In the rows, zero is written as 128.
Where one turn sends some rows of the set: a few examples, then the rows asked:
J_720: [117 164  98 128 154 135 165 153 138 106 118 103 118 114 131 107 152 143
 136 129 136 126 139  93 107 109 146 133 150 140 147 130 102 100 157 134
 120 141 133 126 100 120 163 125 130 140 104 103 119 135 136 162 142 128
 121 130 145 145 159 149 144 147]
J_7: [126 127 111 135 117 134 164 141 118 136 125 151 152 103 147 109 134  93
 134  91 110 102 157 141 117 129 127 124 152 111 140 154 115 121 122 159
 122 139 142 148 160 107 121  86 155 123 141 136 126 109 151 155 144 121
 109 143 138 151 122 132 143 123]
J_409: [115  98 137 112 126 127 104 132 126 115 102 148 136 154 135 142 112 147
 148 134 119 136 116 148 132 112 138 144 121 135 123 168 108  97 110  87
 105 151 117 155 127 145 126  93 122 155 129 136 117 122 109 116 112 130
 122 114 118 129 159  99 123 167]
J_470: [127 157 140 112 121 125 178 138 143 130 105  91 131  92 136 120 144 120
 148 118  94 119 111 129 145 135 123 132 154 129 127 124 135 112 115 155
  99 150 115 130 108 116 153 113 146 124 102 138 142 134 160 150 148 147
  79 134 152 137 114 126 151 152]
J_535: [138 127 113 131 127 111  90 127 125 120 112  93 165 128 144 149 117 154
 123 104 146 126 134 159 128 102 151 132 112 156 114 154 127  89 126 139
 142 131 136 163 133 124 151 106 122 137 129 134 109 126 112 113 148 115
 114 156 134 128 169 157 129 131]
J_132: [102 149 122 121 135 111 122 124 136 123 127 148 143 132 156 141 154 138
 120  98 129 129 116 148 120 140 121 115 147 112 122 146  96 113 154 148
 138 149 130 149 129  95 134  70 135 122  99 127 109 114 138 134 117 126
  64 124 105 127 126 130 117 153]
J_638: [110 108 143 117 130 127 105 137 132 111 100 138 142 150 130 130 117 155
 149 134 121 138 118 138 130 113 135 141 131 142 128 162  98 106 115  88
  97 149 125 155 128 143 134  96 119 159 122 134 133 122 106 112 105 139
 123 113 126 126 167  95 125 172]
J_578: [147 134 113 135 122 126 126 110 149 155 131 132 111 125 120  83 132 130
 155 128 117 123 133 111 128 137 144 110 128 108 122 164  94 151 143 142
 127 146 119 147 126 132 151 106 117 172  88 127 128 124  93 140 125 148
 111 134 135 150 157 146  89 138]
J_861: [148 127 107 157 113 144 145 155 141 170 132 117 124 101 145  93 139 165
 126 152 120 146 145  92 108 120 143 145 154 131 119 136 122 128 111 127
  86 139 113 145 140 116 112 110 109 134 130 134 120 121 135 140 112 134
 138 142 156 146 119  87 119 107]
J_30: [154 126 119 158 111 145 143 150 151 164 141 126 118  99 138  97 139 157
 132 146 119 155 140  95 114 121 138 145 151 132 113 141 133 124 104 133
  81 146 144 142 144 118 108 123 114 134 138 128 132 103 135 149 124 122
 140 152 150 149 126  97 113 107]
J_707: [143 160 130 120 104 150 146 155 115 147 133 102 138 121 144 114 140 155
 116 127 136 141 124 135 150 137 134 135 128 169 143 169 150 119 127 139
  76 115 127 110 141 139 125 135 122 121 149 158 134 145 138 137 129 120
 154 108 134 146 149 127 153 128]
J_387: [119 128 140 108 127 118 130 133 114 122 103 126 115 108 132 137 120 126
 122 131 144 130 124 132 116 120 108 119 115 146 128 139 132 103 134 123
 120 102 123 137  93 122 124 118 146 136 139 134 116 118 168 130 136 184
 146 141 138 129 159  99 166 139]
J_131: [128 116 127 156 100 145 134 137 137 134 121 123 137 135 132 132 126 123
 115 100 116 108 114 147 141 136 157 147 140  95 120 173 120 109 109 115
 125 145 128 154 152 108 141 108 122 177  97 134 107 144 114 168 145  97
  97 149 150 124 147 129 111 121]
J_956: [130 150 140 116 123 134 167 157 142 128 123 121 136  87 138 125 122 140
 155  99 122 130  89 120 114 101 166 136 140 139 122 122 131 124 119 152
 150 150 122 149 132 130 154  96 131 162 122 127 157 112 160 182 145 114
  96 116 143 147 121 127 140 125]
J_795: [130 151 140 111 115 130 185 144 137 133 105  94 123 102 126 118 139 120
 143 125  94 123 118 132 155 132 131 133 151 125 132 133 140 114 112 156
  98 145 105 124 101 128 147 110 142 120  96 135 132 141 154 155 141 155
  85 137 151 134 115 125 155 153]
J_899: [147 144 129 122 126 113 138 116 152 121 116  99 156 123 149 148 144 136
 134 107 121 127 110 147 120 110 138 116 134 149  87 138 131  92 119 162
 103 148 167 155 142 106 137 119 130 134 118 138 142 118 131 117 167 125
 100 156 131 137 168 157 140 125]
J_619: [ 94 107 136 123 160 105 114 120 103 130  90 118 152 135 155 144 106 128
 137 119 116 139 118 143 140 116 130 136 136 125 144 166 124  99 142 132
 137 155 101 108 144 148 117 128 117 141 125 125 122 113 122 111 114 116
 139 129  96 139 129 137 122 140]
J_421: [148 126 123 152 115 146 150 151 149 169 136 113 119  99 149 102 143 162
 132 145 117 152 140  93 112 122 141 151 155 131 107 143 130 123 107 134
  82 149 136 137 147 113 115 118 115 144 134 131 138 111 135 145 120 123
 133 142 154 147 119  90 110 106]
J_93: [124 119 105 126 133 123 147 131 154 113 113 149 144 139 143 163 152 163
 116 126 114 126 106 100 127  97 149 138 127 120 122 143 116 112 163 115
  99 153 108 137 143 126 158 106 105 145 122 144 114 134 120 174 126 104
 109 175 123 154 130 149 138 132]
J_104: [105 114 117 147 108 101 132 128 144 126 127 135 136 118 147 146 145 134
 123 110  97 161 122 140 124 152 103 133 158 132 145 140 137 119 109 130
 112 118 136 124 127 136  92 114 140 161 117 171 110 118 157 109 143 114
 149 109 134 115 121 106 118 115]
J_852: [143 137 108 120 127 130 135 123 126 160 133  81 126 136 147 159 139 142
 141 138  85 116 102 114  96 103 151 137 159 107 159 105 124 128 149 117
 132 146 143 147  98 105 167 107 124 147 114 133 128 138 128 160 130 132
  99 110 122 142 164 103 127 138]
J_472: [167 118 120 139 107 133 119 115 135 117 143 126 110 119 168 138 143 133
 100 112 120 140  99 104 132 112 163 144 134 127 146 139 138 146 144 156
 137 143 130 138 118 155 116 135  82 157 124 147 126 116 142 120 124 113
  98 123 137 121 171 125 125 136]
J_686: [168 128 125 139 103 133 124 115 138 127 143 118 112 119 171 137 138 126
 101 113 122 143  92 103 132 119 172 140 127 125 147 140 129 145 145 153
 140 144 126 142 122 151 108 139  86 155 117 139 130 125 137 122 127 111
  98 119 134 122 160 113 123 143]
J_970: [106 104 133 137 126 131 148 155 152 130 106 130 120 170 102 119 128 105
 133 114 126 140 126 140 134 118 114 135 120 129 146 152 134 105 125 155
 117 130 130 132 148 164 134  91 115 163 129 142 112 149 130 138 112 106
 170 128 115 116 166 131 136 141]
J_195: [126 135  91 135 113 138  86 155 102 147 143 115 132 122 156 122 112 171
 116 134 131 139 148 119 122 118 154 138 124 153 153 146 114 138 123 124
 145 128  84 157 112 128 141  85 120 142 127 123  93 134 124 131 116 135
 145 136 154 136 132 117 125 149]
J_47: [146 138 121 122 127 137  99 137 140 186 111 121 109 137 135 137 132 138
 123 128 133 127 128 138 144 126 140 141 104 139 126 118 133 132 157 139
 114 121 108 131 135 128 146 108 102 105 100 153 135 135 102 127 116 156
 113 134  74 155 142 141 112 151]
J_62: [152 127 130 124 124 135 106 137 152 187 107 109 111 135 135 132 143 139
 124 126 129 118 132 141 141 129 149 138 108 143 127 114 130 147 159 139
 107 115 119 133 127 126 149  99  95 108 100 158 143 130 111 124 103 150
 127 149  87 148 147 139 120 154]
J_379: [113 158 107 122 134 133 131 121 127 156 145 127 121  90 157 116 115 151
 158 149 103 123 132 128 125 161 126 122 132 132 172 136 142 122 123 149
 141 103 145 143 136 150 161 106 127 136 123 128 123 108 128 118 114 124
 157 119 115 142  97 120 130 136]
J_77: [127  95  85 104 137 144 135 159 120 144 128 129 131 127 165 144 164 152
 159 129 129 103 127 115 111  97 102 160 133 146 114 137 129 114 140 126
 127 142 135 102 105 133 163 112 116 123 116 134 140 135 111 129 128 118
 130 108 119 120 122 145 124 139]
J_207: [ 80 176 137 113 121 117 127 136 128 126 125 111 153 127 145 128 151 150
 122 120 153 140 123 161 132 150 123 119 143 140 134 156 111 106 146 145
 112 124 141 138 137  90 133  96 156 105 121 133 120 129 136 122 133 128
 103 115 107 152 144 130 141 127]
J_767: [136 138  93 112 122 129 104 118 130 148 146  98 126 123 144 155 129 140
 144 122  91 107 107 127 127 126 154 139 126 118 151 117 119 134 156 113
 145 121 145 139  87 109 174 109 135 146 116 127 118 126 123 161 129 107
  75 113 122 137 154 124 142 148]
J_612: [121 117  95 117 134 113 153 166 123 122  98 124 157 147 160 134 149 128
 107 104 103 135 159  99 147 127 137 155 150 129 126 137 108 134 114 138
 121 161  98 120 109 129 128  89 122 142 108 134 128 135 128 151 123  97
 144 111 108 154 135 126 152 146]
J_517: [139  97 100 137 153 117 147 141 133 118 115 135 151 134 127 110 125 131
 145 117  84 114 117 104 142 137 129 126 150 133 112 136 127 122 120 139
 105 151 140 163 105 126 166  95 102 160 122 170 114 129 127 148 111  97
  99 160 141 135 128 138 139 182]
J_818: [115 132 148 116 127 119 121 129 117 127 103 117 122 112 124 148 118 122
 131 134 139 134 117 147 117 119 111 122 114 147 128 136 141  93 131 125
 123 101 131 130 103 113 132 126 147 127 142 131 114 125 164 132 134 177
 145 142 141 125 155  98 167 138]
J_431: [108 130 142 148 108 147 114 143 127 133 121  98 142 116 143 152 116 122
 124 108 128 115 103 163 147 145 149 164 146 126 130 144 143  85  99 111
 122 129 145 145 138 105 135 117 126 152 130 120 110 138 144 141 151  98
 122 149 154 125 123 102 144 117]
J_453: [164 118 141 152 121 140 139 123 146 167 106 102  96 112 108 120 137 115
 153  95 110 141 124 149 104  96 142 136 136 133 133 131 132 109 138 157
  91 148 139 166 118 128 108 112 130 141 140 143 112 141 149 149 146 141
  90 126 118 128 160 122  98 131]
J_895: [153 139 111 129 131 135 100 141 140 184 115 119 110 136 138 141 138 140
 120 128 123 128 136 133 139 129 132 141  98 139 125 127 138 133 164 143
 119 123 117 132 138 128 152 107  99 105 109 150 140 136 100 126 117 161
 114 142  84 156 143 145 117 157]
J_708: [ 80 134 146 145 135 128 134 166 146 162 101 117 118 109 122 113 120 132
 136 144 120 141 117 166 103 130 121 117 120 117 146 121 136 113 112 143
 130 158 135 139 131  99 135 123 134 139 139 138 130 130 170 136 131 147
 151 149 116 150 161 131 146 115]
J_538: [170 120 122 134 107 141 134 122 119 119 144 117 113 120 162 126 140 132
  98 111 119 148  98 108 140 118 165 144 138 125 151 148 152 146 138 150
 130 138 127 136 113 162 118 143  86 155 131 151 140 129 138 122 119 115
 111 111 142 125 165 127 128 136]
J_239: [120 117  89 114 125 140 113 164 125 149 115 133 145 130 160 146 159 144
 163 148 115 107 135 117 119 107 108 156 132 157 109 152 103 103 129 133
  96 127 136 127 128 131 150 119 142 110 118 130 131 136  93 119 139 120
 140 122 129 140 100 144 129 137]
J_209: [109 157 113 116 132 136 128 126 130 159 141 126 118  92 163 108 118 157
 156 147 102 125 132 129 133 167 120 132 137 137 168 143 143 129 125 145
 141 102 138 142 140 152 155 101 128 138 116 121 126 104 132 114 118 112
 150 117 114 140  99 117 123 140]
J_492: [153 124 155 134 112 117 142 129 160 142 118 109 143 104 148 110 146 110
 121 100 100 111 140 128 149 154 154 113 148 128 148 119 118 140 166 170
  96 117 142 138 128 124 125  98 103 132 118 149 156 103 150 137 118 116
 141 149 135 113 132 124 128 130]
J_930: [131 152 150 120 134 121 131 136 156 134  95  70 133 115  95 121 105 124
 136 117 122 138 136 121 118 110 149 121 137 133 141 115 120 107 132 115
 146 121 116 132 127 130 154  84 153 153 124 134 136 114 148 147 138 123
 144 143 120 118 171  98 107 135]
J_312: [106 110 124 127 105 103 130 130 143 115 109 138 122 129 124 151 143 147
 138 141 103 142 128 142 109 139 105 163 156 134 144 117 140 133 109 131
 108 126 122 116 124 143 110 106 123 132 100 176 112 121 141 126 135 106
 161 111 107 120 119 119 116 112]
J_136: [121 157 108 115 128 134 129 115 122 138 149 127 121  91 146  99 120 152
 164 148 106 128 128 120 127 157 124 121 132 134 164 139 131 134 128 151
 140 103 141 138 133 157 164 107 127 147 109 124 125 101 120 119 108 137
 150 115 110 140 106 124 117 134]
J_332: [153 119 129 155 134 129 156 107 143 152 118 105 100 124 103 115 122 108
 171  99 126 152 113 137 106 104 133 139 151 144 148 103 125 103 130 143
 104 149 135 153 117 138 124 123 121 148 149 146 106 132 145 136 138 144
 123 118 106 124 128 111 111 107]
J_482: [126 126  95 129 124 137 127 132 102 137 113 164 134 117 135 124 111 112
 140 126 117 110 157 163 111 116 111 147 122 109 133 169 135 108 110 120
 125 147 128 145 164 120 133  97 157 127 145 135  97 133 122 152 142 123
 104 135 126 167 131 131 132 141]
J_306: [131 100  91 136 149 117 145 142 135 117 116 150 146 135 132 120 131 137
 140 113  86 110 116 106 137 133 126 129 158 125 106 135 123 123 124 135
 103 164 142 164 110 122 153  89 103 163 119 161 112 122 126 154 116 107
  88 149 140 137 125 146 135 178]

J_131 goes to J_7
J_492 goes to J_707
Now these:
J_132 goes to J_899
J_861 goes to J_136
J_30 goes to J_209
J_312 goes to J_77
J_517 goes to J_795
J_619 goes to J_93
J_970 goes to J_612
J_104 goes to J_239
J_818 goes to J_409
J_47 goes to J_472

Where one turn sends some rows of the set: a few examples, then the rows asked:
J_822: [143 123 147 132 124 128 125 106 142  90 114 127 110 143 114 109 134 136
 121 146 131 146 116 131 140 105 118 127 100 111 109  92 170 122 129 113
  96 163 141]
J_551: [154 127 108 162 164 123 132 104 117 108 144 129 145 145 107 151 120 169
 155 136 121 112 103 112 140  95 132 126 134 120 125 137 152 125 149 133
 116 148 120]
J_150: [107 103  94 151 105 123 105 136 119 108 115 118 124 139 105 171 124 143
 125 130 107 151 105 111 159 103 143 127 111 145 126 111 122 108 111 105
 164 134 130]
J_842: [112 103 132 119 123 131 123 122 145 105 158 118  94 128 117 115 117 139
 122 133 115 144 125 152 151 118 110 124 100 129 120  88 165 123 138 106
 137 160 146]
J_25: [148  87  88 160 122 118 123 144 115 121 140 133 118 106  87 155 120 122
 119 142 132 152 117 120 143  93 143 142 101 145 169 125 122 133 109 110
 107 136 112]
J_302: [118 116 119 177 126 140 120 120 118 124 140 108 124 110 110 134 128 105
 124 123 146 148  70 105 166 110 134 176 138  95 114 154 116 106 111 102
 134 170 110]
J_607: [123 118 144 196 141 116  97 135 122 128 153 103  99 102 129 148 135 110
 128 124 119 124 128  97 161 116  96 119 114 135  98 160 169 105 128 115
 107 140 107]
J_400: [132 121 117 115 168 119 113 120 157 136 153 100 108  93 127 124 125 113
 145 155 136 174  96 112 124 132 128 128 106 110 119 145 114 126 141 109
 136 135 109]
J_801: [121 119 125 155 107 156 119 131 168 140 145 126  90 112 103 108 134 121
 119 123 141 131 107 135 157 119 124 134 125  92 100 116 160 127 140 138
 101 180 133]
J_892: [120 105 131 169  93 137 101 128 143 112 148 118  85 143  93  95 142 121
 149 126 142 138 123 129 151 106 127 117 118 125  76 118 163 122 149 132
 124 160 140]
J_118: [108 137 134 166 143 118  96 118 147 149 146 115  99  99 114 155 137 125
 130 126 100 137 124 149 139 115  97 107 115 123 125 154 122 113 148 101
  99 159  98]
J_499: [146 142 137 179 150 121 112 117 128 123 126 129 110 114 117 157 156 137
 138 122 107 167 122 115 144  85 106 115 142 134  89 156 159 119 141  94
 119 159 101]
J_338: [130  96 131 148 111 135 116 113 158 121 166 131  95 105  95 114 154 153
 138 130 149 156 121 131 127  88 132 134 132 123 105 116 160 121 152 138
 114 183 128]
J_450: [117 116 136 150 134 134  94 129 114 157 144  74 131 103 107 131 118  90
 122 120 131 175 128  85 130 128 117 121 138 127 121 120 127 124 102  80
 131 136 134]
J_269: [134  98 135 155 123 126 140 130 142  98 153 117  90 121 115 123 115 116
 134 144 148 137  97 137 130 112 117 144 103 129 125  99 189 139 124 105
 108 159 140]
J_105: [122  97 111 150 117  83 129 131 108 152 164 128 105 113 109 140 121 117
 148 126 124 149 119 128 139 120 109 115 122 140  93 114 130 123 104 183
 122 121 123]
J_390: [124 104 126 155 113 134 119 132  98 126  82 142 131 118 112 144 131 113
  89 134 127 124 114  87 144 106 128 115 108 116 139 115 132 126 100 128
 119 141 128]
J_883: [128 136 118 148 138 113 100 133 116 138 153  94 142 117 109 116 128 126
 106 120 140 180 115  80 132 125 126 119 126 110 130 126 104 121 138  68
 101 140 123]
J_488: [132 112  94 161 134  79 148 130 107 137 138 143 114 117 126 143 136 149
 131 124 151 160  87 108 135 108 120 117 133 106  84 118 141 127 115 163
 110 144 111]
J_175: [107  92 118 173 121 122 117 138 119 155 145 100 140 139 100 145 121 131
 145 120 120 137 119  85 139 133 105 152 124 112 130 100  91 148 106 150
 116 136 134]
J_765: [119  99 118 170 157 125 126 121 109 125 141 104 140 118 108 142 125 121
 165 121 108  83 115 127 143 110 122 117 124 133 117 128 175 122 125 139
 133 126 137]
J_32: [127 136 129 123 153 112 117 118 122 105 133 117 123 102 135 116 144 122
 155 132 140 173  83  90 121 112 125 111 114 131  84 134 131 114 158 111
 147 118 125]
J_307: [112  96  92 161 138 120 136 142 109 152 123 117 151 126  93 134 152 144
 147 105 117 163 119 107 130 109 113 136 131 104 128  91  93 155 127 121
 116 146 125]
J_533: [ 97  91 154 157 120 120 106 110  98 127 165 126 128  92 101 118 149 120
 114 121 130 141 110 106 130  99 122 151 137 133 136 148 104 108 139 120
 157 159 122]
J_117: [132 115 127 165 121 125 100 119 101 118 125 118 130 131  76  90 152  84
 139 126 116 156 121 130 164  94 131 145 121 118 113 152  95 111 131 105
 123 142 117]
J_241: [126 108  96 143 173 146 120 105 110 141 131 111 124 127 110 135 112 137
 146 140 113 101 134 147 155 110 120  99 120  95 134 126 133 123 137 125
 114 156 111]
J_115: [129  95  97 174 127 133 130 134  84 130 139 109 141 134 102 144 125 141
 156 108 136 163 115  75 162  97 106 145 129 120 103  86 107 133 116 139
 112 137 123]
J_129: [125 114  89 141 137  86 125 127 134 160 120 124 111 137 110 134 135 129
 137 137 116 164 121 142 146 128 122 109 124  91  89 118 114 129 102 159
 121 139 114]
J_157: [140 126 139 128 153 136 115 126 121 129 137 105 109  88 128 110 115  70
 152 142 141 152  97  94 138 127 114 119 103 127  96 137 138 121 125 132
 121 112 121]
J_396: [127 145 132 158 117 122 104 127 114 128 152  92 147 102 103 140 123 109
 137 100 136 177  89  83 125 108 125 134 139 148 115 116 124 113 124  81
 106 125 138]

J_801 goes to J_822
J_499 goes to J_765
J_450 goes to J_307
Now these:
J_25 goes to J_302
J_32 goes to J_105

